In the data rows, zero lies at 4.5, halfway between 4 and 5.
Here are some rows, each followed by its group. Rows of different groups can look alike.
5,6,4,5,4,5,5,5,5,4,5,3,6,5,4,3,4,4,6,3,5,4,5,3,7,5,5,6,5,2,6,4,5,5,7,2,7,4,5,3,5,3,3,7,6,5,7,5,4,6,3,2,4,4,3 1
8,3,5,5,6,5,6,6,5,3,8,4,7,5,3,2,4,2,5,2,5,3,5,3,6,3,7,6,5,3,6,7,4,4,5,5,5,4,6,5,6,5,4,1,6,4,6,7,5,5,7,4,7,5,3 2
3,4,5,4,5,5,5,4,4,5,4,6,2,5,5,5,6,6,3,5,4,4,5,5,4,4,5,3,6,7,3,5,4,5,3,5,4,5,3,5,4,6,5,4,4,5,3,5,6,5,6,5,4,4,5 3
2,5,4,6,3,3,3,5,2,7,3,5,6,4,7,5,3,6,3,7,3,5,5,6,2,5,2,2,4,5,4,4,6,7,4,5,4,5,4,5,1,4,3,6,3,4,2,3,4,6,2,4,3,5,6 4
7,2,5,6,7,6,5,6,3,3,6,5,2,7,5,7,4,4,6,4,6,5,6,7,5,3,4,4,7,7,7,7,5,4,5,5,5,5,6,6,5,4,2,2,4,2,4,4,5,5,4,3,2,4,3 5
2,7,7,4,4,3,1,2,2,5,2,7,4,1,6,3,5,4,6,8,3,2,3,6,3,4,2,3,3,5,2,3,7,6,3,5,4,5,3,4,3,4,6,4,3,3,4,2,4,5,2,5,5,4,6 1
5,5,4,3,7,4,4,3,4,4,5,6,4,4,2,4,6,6,4,4,5,4,5,6,5,5,5,5,4,5,4,4,2,5,5,5,4,5,2,2,4,6,6,4,5,4,2,4,5,3,7,5,4,5,6 3
4,6,4,4,2,6,5,2,5,7,4,6,5,4,4,3,7,4,6,4,2,5,5,5,3,5,5,3,3,4,2,4,5,5,4,6,4,3,4,5,5,4,4,5,5,4,5,5,5,3,4,6,3,3,6 6
8,4,2,5,3,4,6,7,6,3,8,4,5,8,6,6,2,2,6,2,8,5,5,1,7,2,5,7,6,3,8,7,4,3,7,3,7,3,9,4,5,2,2,3,6,4,7,6,2,3,6,3,4,2,0 6
5,6,5,8,3,7,5,6,6,4,6,6,6,6,8,6,1,1,9,4,4,6,3,5,4,2,4,5,7,5,7,5,7,2,6,1,6,3,9,5,4,1,0,5,4,3,6,3,1,7,3,2,4,4,2 4
9,4,5,6,6,7,6,7,7,2,8,3,4,7,6,4,2,3,7,1,7,5,4,4,7,2,7,6,6,4,8,6,4,1,6,4,4,6,7,6,9,4,1,3,7,4,8,6,3,4,8,4,7,3,2 2
3,6,4,3,4,3,2,2,5,6,5,3,5,3,0,5,7,5,0,5,5,3,5,5,5,7,4,5,2,5,2,2,5,5,4,5,4,4,2,3,6,6,8,6,5,6,2,5,6,4,4,6,4,6,6 7
4,2,5,3,4,5,7,4,5,2,5,5,3,7,8,5,4,3,5,2,5,4,4,5,5,2,8,7,7,5,5,5,3,4,4,4,5,5,6,6,5,3,1,5,5,6,5,5,5,5,6,5,4,3,4 5
6,5,3,5,4,4,4,4,7,5,5,4,6,4,2,3,3,4,7,3,4,3,5,4,6,3,5,6,4,3,5,4,6,4,4,3,6,4,6,3,6,3,4,5,5,6,5,5,2,2,5,5,6,3,3 6
7,6,3,3,2,4,4,4,6,3,5,1,5,4,3,3,6,4,5,1,4,2,4,3,7,6,4,7,3,1,5,3,5,3,5,3,5,5,5,1,5,2,6,5,7,6,7,8,2,4,6,4,6,5,3 7
6,7,3,6,3,7,4,8,7,3,7,4,6,6,8,4,1,1,7,4,6,4,4,4,7,1,4,7,7,4,9,7,7,0,8,2,5,2,9,4,4,0,0,4,4,5,7,4,1,5,3,1,4,4,0 4
5,5,0,4,4,2,4,2,6,4,6,2,4,2,4,3,6,5,3,5,5,3,5,3,5,4,3,7,2,3,4,3,4,4,5,3,5,5,4,1,3,5,7,4,5,6,5,6,3,4,5,6,6,5,4 7
8,6,1,6,4,5,6,8,8,3,5,2,6,7,4,4,1,2,7,2,9,4,5,2,8,5,5,7,7,3,7,6,5,1,8,2,5,5,7,4,6,2,1,2,6,6,9,6,2,4,5,2,4,4,1 6
3,7,6,5,4,4,4,5,6,5,2,6,4,3,8,5,4,7,6,6,4,3,3,6,2,5,3,4,5,6,4,5,7,6,3,5,7,4,5,6,3,4,4,5,4,1,3,3,4,6,2,3,2,5,5 4
5,5,3,5,4,7,5,7,6,3,6,4,6,5,6,4,1,1,8,3,8,4,7,4,7,2,4,6,6,4,7,5,3,3,7,2,6,2,7,3,3,3,4,2,5,3,6,5,1,6,3,1,6,4,2 4
6,3,3,3,6,4,3,6,3,2,8,5,5,6,3,5,5,3,3,3,6,5,5,3,6,5,5,7,6,4,7,6,4,3,6,4,5,3,6,4,5,5,4,4,4,3,4,6,6,6,7,4,5,4,5 2
6,5,2,5,4,5,4,6,4,5,5,2,4,5,6,5,2,1,6,1,5,4,2,4,5,7,5,5,6,5,5,5,5,4,6,2,4,3,6,4,4,3,3,5,5,3,6,5,2,4,3,4,3,4,3 1
4,1,5,3,4,3,4,4,3,6,3,5,4,4,2,5,8,7,1,6,4,4,5,6,4,6,4,2,3,5,3,5,3,5,3,4,3,5,4,5,4,6,6,6,6,5,4,6,8,2,5,6,5,6,6 3
4,2,6,4,6,4,5,5,3,6,3,6,3,2,3,4,7,8,1,6,3,5,4,7,4,4,5,2,4,5,2,5,3,6,3,8,5,6,3,6,5,7,6,7,5,4,1,3,8,5,7,7,4,4,6 2
1,5,5,6,4,4,5,2,4,7,3,3,5,4,6,5,5,5,5,5,3,5,4,6,4,5,3,3,3,4,4,3,5,7,1,6,5,3,2,5,5,4,4,5,3,4,5,3,4,4,5,5,6,3,5 1
5,3,2,5,5,4,6,6,7,5,4,4,5,6,6,4,1,2,6,3,7,6,3,5,4,5,5,6,5,3,6,5,6,2,5,3,6,5,5,5,5,2,3,4,7,4,6,6,2,5,4,3,6,3,2 1
5,2,6,1,5,6,3,2,3,4,5,7,2,4,3,5,7,7,2,5,4,5,3,6,3,3,5,3,4,5,3,5,3,5,4,8,4,4,3,5,4,6,5,5,3,4,4,4,7,3,6,6,4,5,7 3
3,6,4,4,3,3,4,3,3,4,2,3,5,3,6,5,5,6,6,7,3,5,5,5,5,5,3,4,3,4,5,4,6,5,4,4,3,4,4,4,4,4,6,4,4,5,5,4,4,5,3,4,5,5,4 1
6,4,4,7,7,6,6,6,6,3,7,3,5,6,6,6,2,0,5,3,7,4,3,2,6,3,6,6,7,5,8,7,7,3,8,2,6,5,8,4,4,3,1,4,5,5,6,3,2,4,5,0,4,5,1 4
6,3,3,4,4,4,5,4,6,4,5,1,4,4,0,3,4,5,4,5,5,4,5,3,8,4,5,6,4,2,6,6,3,4,5,3,6,5,4,2,4,5,5,5,4,5,5,6,3,5,5,4,6,4,3 6
3,1,9,3,6,5,6,5,3,6,3,7,5,3,5,5,6,6,5,7,3,7,4,9,2,3,3,1,6,7,3,4,4,5,2,8,4,5,5,8,2,7,5,5,3,4,3,2,8,4,5,6,5,6,8 5
4,4,1,6,6,3,5,7,6,2,7,2,5,4,3,5,2,4,5,3,7,5,5,2,8,3,6,8,6,3,7,6,6,3,7,2,6,5,7,4,3,1,4,6,8,6,6,5,2,5,2,1,4,4,1 6
5,7,3,5,3,2,4,4,5,4,5,4,5,3,4,3,4,4,6,6,4,3,6,2,5,3,1,8,4,3,4,4,4,4,5,4,3,5,3,4,4,4,5,4,3,6,4,4,5,4,3,4,5,5,4 6
6,7,4,4,2,4,6,0,5,3,5,2,4,6,4,2,6,4,6,4,2,2,5,4,6,6,4,5,2,2,3,3,4,3,3,4,5,4,3,4,8,4,5,4,6,4,7,5,4,3,6,5,8,3,6 3
2,5,4,6,2,5,5,3,5,8,3,5,4,4,6,5,5,6,4,5,4,3,4,5,2,5,4,2,4,5,2,2,4,6,3,6,3,4,2,5,4,4,4,4,3,5,5,1,4,6,3,4,4,4,5 4
4,5,2,2,5,5,5,6,6,4,4,3,7,6,2,5,4,4,3,4,6,6,4,3,6,3,5,6,5,4,6,3,6,5,5,4,4,4,5,5,5,4,4,5,7,6,7,7,3,2,7,6,5,4,3 7
4,8,5,5,3,3,3,3,3,6,3,4,3,0,4,4,6,5,6,8,4,2,6,4,5,7,4,5,3,5,3,4,5,5,4,4,4,6,3,3,2,6,6,4,4,4,4,2,5,6,2,3,6,3,4 1
5,6,5,2,3,3,6,2,4,4,5,3,4,5,3,4,6,3,4,4,3,4,6,4,5,7,6,6,1,3,4,2,4,5,4,5,4,4,3,4,9,6,5,5,6,5,6,7,4,4,6,7,5,4,6 7
6,5,2,5,4,3,4,6,6,2,6,4,5,6,4,5,4,4,4,4,6,4,7,2,8,3,5,8,5,3,7,6,5,2,7,2,4,5,6,2,5,5,4,5,6,5,7,7,3,5,4,5,5,5,3 3
8,6,2,5,6,5,6,6,7,1,8,3,5,7,4,3,2,3,5,2,6,4,4,0,9,5,8,9,4,2,8,6,4,0,8,2,7,5,8,2,7,3,4,3,7,5,9,6,2,5,4,3,5,6,2 3
2,3,5,5,4,4,4,3,5,5,3,4,5,2,4,5,6,4,4,6,4,6,4,4,5,7,3,4,4,3,4,3,4,5,2,6,5,3,4,4,6,5,7,7,5,8,5,6,5,4,4,5,4,5,6 6
6,4,2,6,6,5,3,6,6,3,6,3,4,6,4,3,2,2,4,3,6,4,4,2,7,4,3,7,5,3,8,7,6,1,6,2,5,4,7,2,4,2,4,5,6,3,6,6,4,3,5,2,5,6,2 6
4,6,4,5,4,3,4,3,3,5,5,2,7,5,4,5,5,3,5,5,4,3,4,3,5,4,6,7,5,4,5,4,6,4,6,3,5,5,6,4,3,4,4,5,3,5,7,3,1,5,3,1,6,4,4 1
4,6,4,4,3,4,5,3,6,5,6,3,3,3,4,5,6,6,4,2,4,3,6,5,6,5,3,7,4,3,3,5,4,7,4,5,2,5,3,2,4,6,6,4,5,6,4,5,6,4,6,5,7,6,5 3
7,5,6,4,5,5,4,5,3,3,3,6,4,6,5,4,5,5,5,6,4,5,4,6,4,4,4,4,4,6,3,4,3,4,3,6,5,5,4,6,4,4,4,5,4,6,4,4,6,4,5,5,6,5,6 3
6,4,2,5,3,5,6,7,7,2,7,4,5,6,5,7,1,3,5,2,9,5,3,2,7,3,4,7,7,4,9,6,4,3,8,2,8,4,7,3,3,3,1,4,8,5,7,6,2,5,6,3,4,4,1 6
8,3,1,5,5,6,4,7,6,0,8,4,4,7,5,4,1,1,6,2,7,4,6,1,8,2,7,8,7,3,7,7,4,0,7,2,7,4,8,5,8,3,2,2,6,4,8,6,3,6,7,4,6,6,1 2
3,2,6,4,5,5,5,4,3,6,5,7,4,6,5,3,6,6,5,5,3,5,4,7,2,5,5,2,4,6,3,3,5,5,3,9,5,5,3,8,5,8,5,4,3,2,3,2,8,4,6,6,4,5,7 2
1,5,6,5,6,3,1,5,3,7,3,5,4,2,4,5,4,6,5,7,5,3,4,5,4,6,2,3,4,4,3,4,6,7,5,4,4,5,4,4,3,5,7,5,5,4,3,3,5,5,3,4,4,4,5 1
2,4,5,5,4,4,3,3,2,7,3,4,5,2,6,5,7,7,4,7,2,2,4,5,4,5,4,4,3,3,3,3,4,5,4,5,3,4,3,3,2,6,7,6,3,6,4,3,6,6,3,5,6,5,5 1
6,3,8,3,9,7,7,5,2,4,5,8,3,7,6,6,5,5,7,3,4,6,4,7,2,2,7,3,6,7,3,5,3,5,1,8,5,4,4,8,5,5,2,4,2,5,2,5,8,4,6,7,4,4,6 2
4,6,4,6,4,4,5,6,3,4,8,3,5,5,6,4,2,3,7,6,5,4,6,2,5,3,2,7,7,4,7,5,4,2,8,3,4,5,6,3,3,3,5,3,5,5,7,5,2,6,1,1,5,4,2 4
3,7,5,4,5,4,4,4,3,4,4,2,3,5,4,5,5,5,6,6,5,3,5,6,7,5,4,5,5,4,5,4,4,6,7,5,5,5,5,2,4,6,5,3,5,6,3,5,4,1,4,4,6,6,3 6
9,5,2,6,2,6,5,6,8,2,9,3,4,6,5,4,2,1,3,2,6,2,5,1,9,4,6,8,6,2,8,7,4,1,8,1,5,3,7,2,6,2,2,4,7,6,8,7,2,3,7,2,3,4,0 3
4,5,6,5,4,3,6,3,4,6,3,4,5,6,6,4,4,4,6,4,2,6,5,5,3,4,4,3,4,4,3,2,6,6,2,5,4,5,3,5,5,4,4,5,4,4,5,3,3,3,5,6,4,3,5 4
6,4,3,2,3,6,3,4,6,5,6,4,5,4,3,3,6,5,4,6,3,4,4,4,4,4,5,4,3,3,4,3,3,6,3,4,4,5,2,2,5,6,8,5,4,5,4,4,6,2,5,5,5,5,5 3
4,6,4,4,3,3,4,2,3,5,5,4,4,4,4,4,8,6,1,5,1,3,6,4,3,7,4,4,4,5,3,3,4,6,2,6,3,5,3,4,5,7,6,6,5,7,4,6,6,4,5,7,5,5,7 3
6,1,7,4,7,4,6,7,3,5,3,6,3,5,5,5,4,4,5,4,4,6,4,6,4,5,5,4,6,8,4,6,3,6,3,6,4,6,5,6,5,6,3,4,4,2,2,3,6,4,6,6,3,6,5 5
4,4,8,3,5,2,4,4,3,7,4,6,4,3,4,5,8,6,2,4,2,5,5,7,3,4,4,4,2,5,2,2,4,7,2,7,2,5,4,4,6,6,6,5,6,4,1,4,8,3,6,6,6,5,7 3
3,7,4,5,4,6,5,5,6,4,5,3,6,6,7,4,3,3,7,3,4,4,6,2,6,4,6,6,5,3,5,2,7,4,5,2,7,5,6,3,3,3,2,3,5,5,8,5,2,5,5,3,5,3,2 1
8,2,4,7,4,6,5,7,7,2,7,4,3,7,6,4,1,3,8,2,7,5,5,3,7,2,7,6,6,3,6,7,3,3,8,3,5,4,8,4,6,2,2,3,5,3,5,6,3,5,5,3,7,5,1 3
7,7,1,6,3,5,5,4,6,1,7,0,5,5,4,3,2,1,4,4,6,3,4,2,8,2,4,8,5,2,8,5,6,2,8,0,6,4,6,2,6,2,3,3,8,4,9,7,2,5,3,1,6,5,0 6
3,4,7,7,4,5,6,3,3,6,3,5,5,3,4,5,5,6,4,5,2,5,4,5,3,5,3,3,2,5,3,4,5,6,3,5,4,4,4,5,4,5,7,4,4,4,4,3,4,4,4,6,4,5,6 1
7,6,2,7,5,5,5,7,6,1,7,3,5,6,7,3,1,0,7,1,6,4,4,1,7,4,5,5,7,3,8,7,8,2,7,0,8,4,6,4,6,1,2,2,6,4,6,7,1,8,3,1,6,1,1 4
5,3,7,5,7,6,4,5,4,5,6,5,2,6,5,5,5,5,4,6,3,7,4,6,3,4,6,4,6,7,2,6,4,5,3,7,3,4,4,5,5,6,4,3,3,4,5,5,7,4,6,7,6,5,6 2
5,4,3,8,4,5,6,8,6,2,6,5,7,6,6,7,0,2,8,4,7,7,3,2,5,4,5,4,7,6,9,6,6,3,7,2,6,3,8,4,3,0,2,4,5,3,7,4,0,8,3,0,1,2,1 4
4,6,5,7,3,4,4,4,3,3,6,3,4,5,6,6,3,4,6,4,5,3,7,5,6,5,3,6,4,2,5,3,6,3,5,2,5,3,4,3,4,3,4,5,6,5,5,3,2,6,2,2,5,3,3 1
4,4,3,6,4,5,5,6,5,4,4,3,6,5,3,6,4,6,3,4,7,4,4,4,6,5,5,4,5,4,6,5,4,4,5,3,4,5,6,5,4,5,6,6,7,5,5,7,3,4,4,3,3,4,4 6
4,2,6,2,5,4,4,2,3,7,3,5,4,4,4,5,7,4,4,5,2,4,3,4,3,7,4,3,3,6,3,3,4,6,1,7,2,5,3,4,6,6,7,5,3,4,3,5,6,5,5,6,5,4,7 2
3,4,7,5,6,4,4,5,4,6,4,6,4,1,6,3,6,4,3,6,4,5,6,6,4,5,4,4,4,7,1,4,6,6,3,6,6,5,4,5,2,5,4,5,1,2,2,2,7,6,4,5,4,5,5 5
5,3,3,4,4,5,4,4,5,5,5,2,6,3,3,5,4,4,5,4,6,5,4,2,6,3,4,5,5,5,5,6,5,5,6,4,3,4,3,3,5,5,6,5,5,7,6,5,5,5,6,4,4,5,5 6
3,4,4,5,4,4,3,5,5,6,5,4,5,4,3,3,5,6,5,7,6,4,5,6,4,6,2,4,6,5,5,6,3,4,6,5,4,4,5,3,3,6,5,3,3,5,4,3,5,5,2,4,3,5,4 1
3,5,5,3,3,2,3,5,2,7,2,3,5,3,4,5,4,6,4,8,4,4,3,3,3,7,2,3,4,4,4,5,6,4,4,5,3,4,3,4,3,6,6,5,3,4,4,4,5,4,2,4,2,7,5 1
6,1,6,4,6,8,6,8,5,3,3,7,3,6,6,5,2,5,6,5,6,9,2,7,3,2,7,2,8,8,4,7,3,4,5,6,6,5,6,9,4,5,3,4,3,2,4,6,5,6,7,6,2,5,4 5
3,9,3,4,0,2,1,2,5,7,5,3,5,2,5,3,6,4,6,6,0,2,6,5,3,5,1,4,3,3,3,1,5,8,2,5,3,3,3,4,2,3,6,7,2,6,5,2,3,4,3,4,5,3,6 1
5,6,6,3,3,4,5,2,4,5,3,4,5,4,4,2,7,5,3,4,2,3,7,6,4,7,6,4,1,3,3,1,3,6,4,5,4,5,2,3,6,5,6,4,5,5,4,4,6,3,5,6,8,6,7 3
6,6,6,5,5,6,5,5,4,4,5,6,3,6,6,4,3,5,6,3,6,6,5,6,3,2,5,4,6,6,4,7,5,3,5,4,5,5,6,5,3,4,3,4,4,2,2,2,4,3,6,4,5,5,5 5
5,6,2,5,4,5,4,4,4,6,5,2,6,4,5,5,4,3,5,4,4,1,6,1,6,4,5,7,3,3,6,3,6,4,7,3,4,5,5,4,7,2,3,2,4,6,7,4,2,5,5,3,6,4,2 1
4,1,8,6,6,6,5,4,2,3,5,8,3,4,6,5,4,4,4,5,5,7,5,8,3,4,6,1,6,9,3,7,5,6,3,7,4,5,5,7,1,5,5,4,3,2,1,3,7,5,2,6,2,5,6 5
4,5,3,5,5,5,4,5,5,5,3,5,6,6,5,6,3,4,5,5,6,6,3,3,4,5,5,5,4,4,6,5,6,2,5,3,7,6,6,4,6,4,3,5,4,4,6,6,3,6,4,6,4,5,3 1
4,4,4,6,3,5,4,4,5,6,3,3,6,5,3,6,5,6,5,5,5,3,5,3,6,4,4,4,5,5,4,5,4,3,5,4,6,4,4,4,5,4,8,4,4,5,3,5,5,5,4,3,4,4,5 6
3,5,4,3,7,3,2,4,3,6,5,5,6,2,4,6,6,5,2,9,6,3,5,5,4,6,3,5,4,5,3,4,5,7,4,5,5,4,4,5,2,7,8,6,3,4,3,3,7,6,2,3,3,6,6 1
3,5,5,4,1,4,5,3,4,7,5,4,4,5,6,4,5,6,5,6,4,4,3,7,4,4,4,3,3,6,4,2,6,5,5,5,5,6,4,5,5,6,3,4,4,4,5,1,4,5,4,6,4,3,6 4
5,5,4,5,4,4,4,6,5,6,6,4,5,4,4,5,4,5,4,5,6,4,4,3,4,6,2,5,4,5,4,4,5,4,7,4,5,3,5,3,2,4,5,7,8,5,4,6,5,4,4,3,2,5,5 6
8,4,3,6,6,6,5,7,7,0,9,5,4,9,5,4,1,2,6,0,8,8,4,2,9,3,7,8,8,3,8,8,4,0,6,2,6,3,8,4,6,2,1,2,7,4,7,6,2,6,6,3,5,6,1 2
4,3,4,6,5,6,5,4,3,5,3,3,6,7,5,6,5,6,3,4,4,6,4,5,5,7,3,4,5,5,4,4,4,6,4,6,4,6,3,5,5,5,3,5,4,4,5,7,4,4,6,6,4,4,6 6
6,4,4,4,4,5,5,5,5,4,6,4,4,5,4,3,4,5,4,4,5,4,4,3,5,3,5,5,4,3,4,6,3,3,6,4,6,5,4,5,5,5,4,5,6,3,5,5,4,5,4,4,4,4,3 7
5,6,4,4,3,5,4,2,4,4,8,5,3,3,5,3,8,5,5,4,3,3,7,5,5,4,5,6,3,3,4,4,6,3,4,6,2,6,3,3,5,6,5,4,5,5,6,4,6,5,6,6,7,5,5 3
5,4,5,2,5,5,5,6,3,4,3,7,3,5,6,4,4,4,5,6,2,7,3,6,2,4,4,3,6,6,3,4,3,5,3,6,5,7,5,7,4,6,3,3,5,3,5,4,5,6,6,5,6,4,6 5
2,6,5,4,3,2,5,2,4,6,3,5,6,3,4,5,7,5,3,6,2,3,4,5,2,8,4,3,2,4,3,3,4,6,2,6,4,6,3,4,3,6,7,7,4,6,5,3,6,3,6,6,4,5,7 6
Which 5 groups are nearest to each row below, nearest first, going by the average distance to the group's rows?
1,8,5,6,4,3,5,5,2,5,4,5,5,3,6,5,6,5,6,8,5,3,4,4,4,4,2,5,5,4,5,3,6,5,5,3,4,6,3,4,3,4,5,6,2,3,3,3,4,5,1,3,4,4,5 -> 1 4 6 7 5
Which 4 groups are nearest to each row below, nearest first, going by the average distance to the group's rows?
7,4,4,2,5,5,6,6,5,4,6,5,5,8,4,3,4,4,3,3,6,3,6,5,8,3,6,7,5,3,6,7,4,3,6,4,7,5,5,2,6,3,6,3,4,4,6,5,7,5,6,5,5,7,4 -> 7 6 3 2
3,4,7,3,7,4,4,6,4,6,3,7,4,5,6,6,4,6,5,5,3,6,4,6,2,3,3,3,5,7,3,6,5,5,5,7,4,4,4,7,3,4,1,4,2,4,3,2,7,3,6,5,4,5,6 -> 5 1 2 3
4,9,3,4,2,2,3,1,4,5,5,2,5,3,4,1,8,5,3,6,3,0,5,6,6,7,5,6,1,2,2,1,4,5,5,4,2,4,1,1,4,4,9,3,3,5,4,5,6,3,2,4,5,7,6 -> 7 1 3 6
3,4,5,2,4,2,3,4,1,6,2,6,4,1,3,4,6,9,3,6,5,3,5,5,3,6,4,4,4,6,2,3,2,5,1,7,4,6,1,5,4,7,7,5,4,4,2,3,8,4,4,7,4,7,7 -> 3 1 5 7
5,5,4,6,4,6,6,7,5,2,7,3,5,5,6,5,1,3,7,2,8,5,4,4,6,4,4,4,7,5,7,8,5,2,7,1,6,3,8,5,3,1,2,4,4,3,7,6,3,4,3,2,3,4,2 -> 4 6 1 5
5,5,5,4,4,5,4,4,3,4,3,6,5,4,3,6,5,5,2,6,6,4,2,7,3,4,4,3,3,4,3,2,3,5,4,4,3,5,4,4,5,6,5,7,5,7,6,5,5,3,4,6,3,4,4 -> 7 1 3 6
5,2,5,3,6,8,8,8,4,2,5,7,5,9,6,6,2,1,5,3,5,7,3,6,4,2,8,5,9,7,6,7,5,3,5,5,4,6,7,8,7,5,2,5,3,3,5,4,5,3,7,6,2,6,4 -> 5 2 4 6
5,5,2,7,5,8,4,8,4,2,8,5,6,5,8,5,1,2,7,1,7,2,4,3,7,2,4,7,7,6,9,6,5,1,9,1,5,3,8,5,5,0,1,4,3,3,6,7,2,6,3,0,5,3,0 -> 4 6 1 2
2,7,5,5,4,4,4,3,4,7,5,6,5,4,6,3,4,3,7,6,3,6,4,6,2,6,3,3,3,4,4,3,6,4,6,4,6,5,3,5,4,4,4,3,4,3,4,2,4,7,2,4,5,5,6 -> 1 4 5 7
Which 4 groups are nearest to each row below, nearest first, going by the distance to the group's nearest row?
5,1,7,6,6,7,6,8,7,4,5,8,1,7,5,6,3,4,4,3,7,8,2,7,3,2,6,1,7,8,6,7,4,4,3,8,6,6,6,9,5,5,2,4,5,3,4,3,6,4,6,5,3,4,5 -> 5 2 3 7
3,5,3,3,4,4,5,4,5,5,5,3,4,5,2,5,5,2,2,5,4,6,5,3,4,6,3,4,4,3,3,4,3,4,3,5,4,3,5,3,5,4,6,5,4,6,5,7,3,3,5,5,4,4,5 -> 6 7 3 1
4,4,5,5,3,6,2,2,6,4,5,3,5,5,4,4,4,6,3,3,4,4,4,4,5,6,4,5,2,5,3,4,4,5,4,6,4,6,4,3,6,4,5,4,3,5,6,3,5,4,7,6,6,3,6 -> 6 3 1 4
Which 5 groups are nearest to each row below, nearest first, going by the distance to the group's nearest row?
1,7,5,6,2,3,3,3,6,7,1,4,6,2,6,5,5,7,3,9,3,3,5,5,4,7,1,3,3,5,3,2,5,6,4,5,4,4,4,5,3,5,7,6,4,6,2,0,4,5,1,3,3,5,5 -> 1 4 6 5 7
6,6,3,5,4,3,6,4,5,4,5,3,5,5,3,6,5,7,3,3,6,4,5,2,5,7,5,5,5,2,6,5,3,3,4,4,4,4,4,2,7,4,5,6,5,5,6,7,4,3,5,4,5,4,5 -> 6 7 3 1 2
Which 3 other groups have their centres nearest to the centre of group 5, nearest first?
2 3 1
Which 3 other groups have their centres nearest to the centre of group 4, nearest first?
6 1 2
Which 3 other groups have their centres nearest to the centre of group 2, nearest first?
3 5 6
Which 4 groups are nearest to each row below, nearest first, going by the distance to the centre of the group?
2,6,4,4,5,5,5,4,4,6,4,3,6,3,6,5,4,6,5,6,6,4,4,4,3,5,4,3,4,6,5,4,6,7,5,3,4,3,4,5,1,5,5,6,5,5,3,1,4,6,3,2,3,5,4 -> 1 4 6 3
6,5,2,5,3,3,5,7,5,3,6,1,4,6,4,4,2,3,5,4,8,3,5,2,7,2,6,8,7,4,7,7,5,1,6,3,6,4,6,3,5,0,4,4,7,5,7,8,3,4,4,1,5,6,1 -> 6 4 7 2
6,4,3,5,4,5,6,4,4,4,6,3,4,5,4,5,6,4,6,3,4,6,5,4,6,6,5,3,4,4,4,4,5,3,5,5,5,6,5,6,6,4,4,5,5,5,7,5,3,1,7,7,4,4,3 -> 3 6 7 2
7,6,2,4,4,3,5,6,5,1,8,3,5,5,5,3,3,2,7,2,5,3,5,1,8,2,6,9,5,3,8,5,5,1,5,2,4,5,5,3,5,1,2,3,7,5,6,7,3,5,1,2,7,5,2 -> 6 4 7 3
4,7,5,3,4,3,3,2,6,6,4,3,5,4,5,2,6,6,5,4,3,2,5,5,3,5,3,5,0,4,2,1,3,6,3,6,3,6,1,3,4,5,5,5,4,5,5,4,5,3,4,7,6,3,6 -> 3 7 1 6
5,4,4,5,6,5,6,4,5,3,6,4,6,7,4,3,3,2,4,3,5,4,5,3,5,3,4,5,5,3,5,6,4,7,5,4,7,5,5,4,5,3,5,4,5,4,4,6,4,5,5,4,5,7,3 -> 6 2 3 7
4,2,8,4,6,6,3,5,2,6,2,7,4,5,5,5,5,6,6,5,4,8,3,7,3,3,5,1,6,8,3,6,3,6,1,8,3,5,4,7,4,7,6,4,1,3,3,3,9,6,5,7,3,5,8 -> 5 2 3 1
7,6,2,4,5,4,4,5,8,2,7,2,5,6,1,4,3,4,3,2,8,3,5,2,8,2,6,8,3,2,7,6,4,1,7,1,6,4,7,2,7,3,4,3,7,6,7,7,2,4,5,2,5,5,2 -> 6 7 3 4
5,6,3,5,2,3,3,6,5,4,5,3,5,4,5,4,3,4,4,6,3,5,4,4,5,4,2,5,5,4,6,4,5,3,5,3,4,3,6,4,5,2,4,3,5,6,6,5,2,6,3,3,5,6,2 -> 6 4 1 7
Which 5 groups are nearest to each row below, nearest first, going by the distance to the centre of the group?
5,7,5,6,3,3,3,2,5,6,3,3,5,4,6,3,7,7,4,5,1,3,6,4,4,5,4,6,2,4,4,4,4,6,4,6,2,5,2,2,5,7,7,4,4,6,4,4,5,3,5,6,5,4,6 -> 3 1 7 6 2
2,5,7,7,3,3,3,3,5,7,3,5,7,4,6,5,6,5,5,6,3,5,4,5,3,3,4,5,4,6,3,3,6,5,6,3,3,4,5,4,4,5,6,4,4,4,2,4,5,5,2,5,4,3,5 -> 1 3 4 6 5
6,4,6,6,7,5,4,7,3,4,7,5,5,4,5,5,3,3,3,6,7,4,5,4,6,1,5,6,7,6,6,8,5,3,6,4,5,5,7,5,3,3,4,5,5,3,3,5,5,8,2,2,5,6,2 -> 4 2 6 5 1
3,5,3,6,3,1,5,4,4,4,4,4,5,3,5,5,4,4,4,5,5,3,5,4,6,6,4,4,4,5,4,5,7,4,5,3,6,4,4,5,3,4,5,4,4,4,4,5,3,6,2,5,2,5,4 -> 1 6 4 7 3
4,4,5,5,2,5,6,4,5,8,2,4,5,4,5,5,6,4,6,5,1,4,3,4,4,6,2,4,3,4,4,3,5,7,4,6,4,4,2,5,3,4,4,7,3,5,4,5,5,4,4,6,3,4,6 -> 1 3 7 6 5
6,2,6,2,6,6,5,5,6,4,5,8,4,5,4,5,5,3,3,4,6,7,5,6,4,4,6,4,5,7,4,5,3,6,4,6,2,5,5,7,5,6,4,4,4,3,5,6,7,2,8,5,3,5,6 -> 5 2 3 6 7
